Each path below is one point turned by a fixed rotation once a step. After each direction that follows a path, write how fast that rotation turns it, in degrees per step (0 if it stays still).
Each turn is a multiple of 5 degrees from 10 to 175, or 0.
Each row of a path follows its step; steps can be skipped.

step 0: [  5   8 -15  -8   8   8   0 -16 -17  -4  -1 -21  -7 -12  -6   9   8   6
 -17   7 -19   9 -11   1   8   4  -3   3  19  21  -5  -1 -10   5   4   0
  -2   4  -3   6   1 -15 -16   4 -15   1  -7]
step 1: [ -8  -5   3  -4  -5   6   3   9  -7 -18  -3   4  18  -2  -5   5  -4  22
  18  15 -10  -1   1  12  -4  -3  10  -8   6  -4  12   2  -9   1  -9   1
   4   2 -18 -17   5 -19 -11 -17   5  16 -16]
step 2: [  6  11  11   6   3  10  -7  11   3   0 -11  12  10  -5   4  -2  -1  -5
 -20   7   8   9  -8   1  -8   3  -1   1  14 -23  11   7  -6  10   0  12
  -1 -17  24  -4 -12   2  -2 -25   3   7   2]
step 3: [  0  -7   4  -5  14  -2  -7  -6   7   2 -10   4  -4   9  14   4  14   3
 -15 -10  -6 -10 -14  -4   2 -11  10 -20 -10  -1 -21   2   4   8  17 -15
  28 -12   5   1   2  -4  -7  -7   5   5  13]
step 4: [-10  -5  -9   4 -17  -2 -15   6  -3  -9   6   4   2  -1   8 -21   3   0
  -8  -5   3  15  -9   2  -7   5   9 -10   7  -2  -4  -8  13  17   7  -6
  12  10 -10   9  -1 -14  17  24  14  -7 -17]
step 5: [ -1   5  14   7  -4  -9   8   7  -3   5   0   1  15   1   5   3  23  -8
   6   9  26  -2  19   0   3  -7 -18  -3  20  19  -1  12   9   5   2 -11
   1  19   5 -11  -9  -2   6   4   2  -4  -8]
step 6: [  0   6   5  -7 -16  -4  -7  10  18  -4  -2 -10 -17   5   8   8  19 -25
  -8  12 -15   6   7   3   9  11   0  14  -6   3  -6  -7  -7  -5   3  -4
  -6  17   1 -12  18   3   0 -21  -2  -2   2]
step 7: [ -3  13  18  -3   5   8  -6   2  -1   1  -6   5  -3  11  -1  -5  10   6
  18  -6   2 -14  -7  17  -3  21  18  -5  -6  10   8 -16  -6   5 -12 -13
 -14 -12  -3  17  17  11  12  -4  -3  -4  -4]
step 8: [  4  -3 -11 -18  12  13   3  -3   0   9 -16  13  -4  -9  -5   3  14   7
  -6  23   2  -1  -2  -4 -10  16  -6  -4  -2   4  10 -13  -8  -8   7   6
  -2  -2   2   5 -25  16  -2  20   2 -11  -7]
step 9: [  4  -8  -2  18   7  13  -3  -4  15  -1  -8   0   2  -5 -23  -3  -3  -6
   4  14  -8  -5   0  -4  -6  -9 -21 -20  -8   5 -11 -15   6  -7  -7   0
   9  10  -6   2  10  -4 -17   2  -9  21 -14]
step 10: [ -9  -1   5  -4  -9  -7 -12  -1 -18  -3  12 -16  -3   7 -12  -1 -14  -3
  -5 -19  10   5  -2   1 -16   8  -7  -8  11  -6   9 -14 -13  -6   0  13
  13   9   7   5  -5   8  -5 -24   1  12 -18]
Speeds:
[-1 -1 -2  4  0  6  2 -4  0  0 -7  0  0 -3  5 -1  3 -2 -3 -5 -1 -4  2  1
 -2  1  1 -2 -2  3 -2 -1  0 -5 -4  5  5  3 -2  6 -5 -7  2  8  0 -2  1]
80
[-1  3  2 -3  0 -1 -1 -5  3 -1  6 -4 -1 -1 -6 -2  1 -1  2  5  1 -3 -4 -2
 -3  3 -5  2 -7  6  5 -3 -4 -8 -4  0 -2 -2  0  4 -3  1 -2  2  0  5  0]
35
[ 4  1  1  3 -4 -3  2  2 -4  0  0  0  6  2 -3  0  4 -5  1  2 -3  1  4 -5
 -1  6  8  2 -3  1  3  4  2 -1  2 -3  3  2  0  5  3  2 -5  3 -5 -5  2]
45
[ 3 -3 -5  1 -2 -1  8  1  1  1  6  2  0  4 -3  2 -8 -1  2 -3 -1  0  2  3
  7 -2  0  4 -3  1 -2  5  2 -2  1  6 -2 -4  0  3 -1  2  5  3  1  2  6]
0
[-1  0  4 -3 -2  1  0  7 -3 -2 -2  4  8 -3 -1 -1 -3  3 -2 -1 -4 -4 -3  3
 -6 -6 -2  1 -4  4  7  0  0  2  3  1 -5  5  0 -3 -4  2  3  4  1 -4  1]
110
[  1   4  -3  -2   2  -3  -4   0   5   2  -3   4   1   1  -1   3   3   3
  -1 -10  -5  -3  -3  -4   1   2   1   4   2  -1   1  -1   6  -6   5  -5
  -4  -6  -1   4  -2   0   1  -1   3   1  -3]
85

step 0: [-11   8   1  18  -1   8  -5  -2   3  22   5 -10 -19   8  -3  -7  26  16
   1   6  -6 -14 -17  -1  16  13  22  12   1   6  -1 -14  15   1 -21   6
 -16   8  -1   8  -2 -11 -22  -7  11  11   5]
step 1: [ 21   2  -8  15   4  -9  12  -6  32  10   1 -18   1   4  -2 -12  13  -5
  -2   6 -10  -8  -2   8   7 -24  28  -4   2 -15   3 -10   3  -2 -16  -3
  11  -8   7  13  -7   9 -22   0  -1   8  15]
step 2: [  1 -14 -14  -8  -7  16  -1  -6   4   9 -20  -8   4  22  -4 -24  -3  -7
  -8   0   1  17  15  -2   0 -31  28   1  -3  -8   7 -20  11  12   3  -4
  -3  -2  -9  -4 -10 -15  -7   6  16  -2   0]
step 3: [  3   2   2  14   2  13  -9  -1  -7  -8  12   2  -1  27   6 -19   6   2
   0   5  11 -15  -3 -10  11 -13  14  26 -21  13  16   0   6   1   1  -5
  13  11 -23 -10  -5 -14 -22 -11  12 -10   4]
step 4: [ 20   4  -1  31  -5  -5  21  19   9  14  -4  -7  -3   8  16 -18   3  15
  -5  -9   0   4  12  -1  -1 -18   7  27  -5   7  -7   7   2 -16   3   5
   7   0 -15   8  11   5 -20  -4 -11  -6  -9]
step 5: [  9 -12 -13 -15  15  14   5  11   5  18   5   3 -11  -2  13  -3  14  -3
   2  -3  -2  18  15  19  11 -17  14  23  17  -4  -5  -6  -3   4   0  24
  -5  10 -11   6  14  -9 -12 -11  16  -4 -14]
step 6: [ 15  -3  -9   7  20  15   3  -9 -20   6   7   9   9  24  -3   5  12 -20
   7  15   2   6  14  10  15 -12  10   7   0   6  31  12   2  -2  -8  22
  11   6  13   2   9  -3 -16  -5 -10  -2   5]
step 7: [ -5   3  -8  16   1  -5  12 -11 -10  13 -18  -4 -11  16   6 -19  10 -14
 -10  11   9   0  35   7  23  -8  -7  -2  -3  21  -2   5  13  -4  22   1
  -6  -7   4   9   1   4  -7 -13 -15  -8   1]
step 8: [  1  -1  -9  -6  12  -9  14  -5   3 -16   7  -6 -20  -8   1 -27  -3 -11
   7  11  14  -2  12   6  29 -15  -1  11   9   4  -8   2 -15   7   3  -4
  -8  14   0 -22   4  11 -12 -18   3 -13 -22]
step 9: [  8 -23  -9   9  12  10  17  -5  -9  -5 -13  -4   0   2   0  -2   4  16
   6  -2  14  11  -5 -11   8 -13   4   7  12  17  20  19   5  -1 -14  13
 -13  20  13 -21   3  25   1   5  -8  -6 -17]
step 10: [ -1 -10  -5 -14  -1   1   3  -9  -4  -3 -10 -12  -8  -1  21   9  37  15
   0   7  -2   1   6   0  23 -13 -19  11  -1  14  13  19  18  -8  -2   0
 -24 -12   0   4   5  10  -2 -11   7   9   9]
Speeds:
[-4  3 -1 -9  2  3 -3 -2  3  0 -2  7 -5 -1 -1  2  4 -2  0  1  4 -6 -4  3
 -1 -1  0  6  0  4 -3  0 -2  2  2 -4  0 -1  1  5 -1  2 -3 -5  7 -2  0]
145
[-2  4 -2 -3  3 -5  1  2  6  5 -1 -6 -3 -3  4  1 -8  0  5  0  6  0  2 -1
 -2 -6  0 -3  1 -3 -2  0 -4  2  1 -1 -1  0 -4  4  2  1 -2 -4 -3  7  1]
110
[ 1 -2 -5  2  0  0 -2 -3 -2 -3  2  1  2 -4 -1 -5 -5 -5 -1  0  4 -4 -5 -2
  2 -5  2 -3  2  4 -2 -2  6  5  7 -2  0 -5 -3 -4 -5  3 -1  4 -4 -2 -2]
65
[-2  0  0 -3  3 -2 -2  3 -5 -4  0  1  4  2  4  5 -1  8  1 -2 -3 -1  4  3
  1  3  7 -5  3  3 -3 -2 -6 -3  2 -1  0 -3  1 -1 -8  0 -5  0 -2 -1 -2]
0
[ 1 -7  3 -3 -2  1  3  1  4  2 -1 -3  4 -1  4  6  1 -1 -2  4  3 -2  0  6
 -2 -2  1  3  4  2  5 -1  0  6 -3  5  2 -8  4 -3 -3 -2  3  1  0  3  3]
85
